Which row each row swaps with, under one turn or mirror
z_144: [ 0.70 -4.36  0.87  1.44  1.01 -1.54  1.27  1.01 -2.20  1.92 -1.52 -2.60
 -3.94  4.74 -1.21 -2.09]
z_217: [-1.22 -2.83 -0.09  1.13  0.36 -1.91  1.05 -0.78 -4.22  1.27 -1.40 -1.23
 -5.00  4.66 -1.15  0.60]
z_319: [-1.71 -0.47 -1.14 -0.64  0.91  2.54  0.71  1.09 -0.19  0.76  3.53 -2.89
 -5.66 -0.91  1.36  1.02]
z_440: [ 0.75 -4.51 -1.02 -0.99  0.10  1.63  2.42  1.82 -4.44  1.44 -0.75 -4.07
 -5.08  2.87 -2.63 -1.47]
z_222: [-0.48 -0.29 -1.26  1.30  2.20  2.68  3.80  2.45  2.56  0.73  0.33 -0.23
 -4.56  1.41  1.16 -0.88]
z_333: [-4.10  1.16 -1.74 -2.50 -2.21  2.88  0.03  1.81  0.35 -0.93  3.66 -1.42
  0.09 -1.66  2.74 -1.79]
z_313: [ 1.60 -4.44 -1.00 -0.32  1.29  0.86  2.90  2.85 -2.80  1.56 -0.14 -4.10
 -4.22  3.83 -2.13 -1.31]
z_105: [ 2.39 -4.50 -1.14 -0.83  1.30  1.11  1.54  0.52 -0.29  3.72 -1.07 -2.93
 -2.99  3.64 -1.08 -0.58]
z_526: [-4.60  1.30 -3.61 -1.48  0.25 -0.03  0.93  3.25  0.48  0.34  0.27 -0.95
  2.89 -3.40 -1.47 -1.20]
z_119: [-3.23  1.23  1.21 -0.45  1.45  0.53  2.75  1.89  0.37  0.15 -0.38  3.69
 -4.96  1.87 -0.40 -0.53]
z_491: [-2.10  1.50 -0.74 -3.20 -1.18 -1.81 -0.33  2.37  2.20 -3.18  2.79  1.40
  0.01 -2.50 -0.99  0.13]
z_904: [-2.96  0.41  0.17 -2.90 -2.44 -3.93 -0.94  0.78  2.95 -0.94  2.31  0.78
 -0.73 -0.73 -3.90 -0.10]
z_35: [-1.78  0.95 -2.75 -2.98 -2.43  2.47 -0.71  2.52 -2.89 -2.17  0.82  0.29
  0.53 -3.10  1.57  0.39]
z_750: [-1.84 -0.81  2.30  2.15  2.78 -0.59  1.12  0.70 -0.88  0.79  0.39  1.95
 -5.28 -0.39 -1.12 -1.27]
z_467: [ 0.36 -3.54  0.97 -2.76 -0.09 -0.08  1.37 -0.35 -2.98  0.75 -1.47 -1.41
 -5.01  5.64 -0.47 -0.26]
z_933: [-1.69 -0.99 -1.99 -0.76  1.79 -0.73  1.20  2.85  0.02  4.49  0.55 -1.29
 -1.89 -3.82  0.78  1.02]
z_572: [-3.38  2.33 -0.03 -1.10  1.26  0.96  4.26  0.86  0.09 -0.89 -0.12  3.77
 -3.42  0.56 -0.42 -1.72]
z_603: [ 2.43 -1.07  2.67 -0.84  0.01 -1.91  1.40  1.70 -3.62  0.72 -1.62 -2.44
 -5.90  2.89 -1.72 -0.95]
z_272: [ 0.39 -3.13  1.42  1.96  0.50 -0.68  3.14  1.58 -3.45  2.75 -0.96 -2.29
 -2.96  3.44 -2.41  1.75]
z_730: [-0.47  0.89 -3.00 -2.09 -3.47 -1.23 -0.60  1.41 -2.02 -0.31 -1.95 -3.16
  4.13  1.36 -3.27 -3.49]
z_118: [-1.09  1.17  0.00 -3.19 -1.89 -3.60 -0.09  0.11  2.41 -0.40  2.41 -0.40
 -2.54 -2.40 -4.05  0.51]
z_881: [ 2.16 -1.56 -1.08  0.37  0.24  1.59  1.64 -0.31 -3.82  1.70 -0.97 -2.98
 -4.74  4.22  0.30 -1.01]
z_546: [-3.97  1.71 -0.32 -1.66 -4.19 -1.88 -1.89  1.68 -2.76 -1.65 -2.31 -1.95
  1.60  2.77 -3.67 -2.45]
z_879: [-2.81  0.85  0.67 -0.11  2.16 -0.54  3.53  1.94  2.52  1.22  0.54  0.61
 -5.48 -1.10  0.36 -1.31]
z_456: [-1.69 -0.17  0.16 -2.17 -2.63 -3.10  1.89  1.23 -2.38 -3.46 -0.94 -0.82
  3.43  2.52 -2.42 -4.68]
z_329: [-3.09  0.93  1.06 -1.27 -4.96  0.59  0.39  2.57 -2.11 -2.35  0.29 -2.85
  3.36  3.02 -3.29 -1.83]
z_437: [-0.33  0.95 -2.78 -1.99 -1.97 -0.76 -0.94  3.54  3.81 -1.81  1.54 -1.42
  1.95 -1.84 -2.53  0.00]
z_458: [-3.41  1.04  1.52 -0.88 -2.05 -1.75 -2.43  1.09  0.69 -2.78  2.14  0.75
  0.86 -2.02 -3.30 -2.64]
z_352: [-2.83 -1.81 -1.88  0.10 -0.48 -0.59  2.93  0.12  0.59  4.01  0.01 -3.72
 -3.60 -2.99  0.84 -2.12]
z_797: [-0.41  0.22 -1.77 -3.69 -3.07  2.75 -1.07  2.92 -0.07 -0.88 -1.56 -1.82
  3.97  2.82 -2.15 -3.26]
z_516: [-2.45 -0.98 -1.91 -2.12  0.63  4.25  1.77  0.30 -1.16 -1.24  4.31  0.27
 -0.28 -1.50  1.42 -0.48]
z_15: [-0.96  0.01  0.28 -1.97 -3.43 -0.60 -2.65  3.68 -2.25 -2.67 -1.63 -1.43
  2.89  3.37 -2.85 -3.34]
z_967: [-2.54 -0.22 -0.29 -4.60 -3.10 -2.09 -0.30  1.97 -1.22 -0.37 -3.62 -1.56
  2.82  2.97 -3.69 -3.03]
z_367: [-1.49 -1.24 -0.15 -3.45 -3.13  0.86  0.51  3.82 -1.51 -3.47 -1.62 -2.70
  3.50  2.04 -3.50 -3.65]
z_43: [ 1.57 -5.33  0.96 -0.61  1.37  0.26  2.88  2.00 -2.04  1.00 -1.59 -3.61
 -4.56  3.19 -2.05 -0.87]
z_386: [-2.26  0.63 -0.82 -1.81  0.54  1.00  0.71  2.59  1.09  4.27  0.61 -3.14
 -1.08 -4.81 -2.49 -0.87]
z_913: [-2.05 -1.75 -2.50 -3.16 -3.31  0.72  0.68  3.29 -3.59 -1.89 -1.32 -3.13
  2.89  1.29 -4.41 -4.02]
z_989: [-1.06 -0.75 -2.17 -3.08 -2.78  0.71  0.41  4.78 -2.15 -2.31 -0.51 -3.41
  3.34  2.42 -3.99 -3.77]

z_797 swaps with z_105
z_603 swaps with z_456
z_440 swaps with z_913
z_467 swaps with z_967
z_904 swaps with z_119
z_272 swaps with z_329
z_526 swaps with z_319

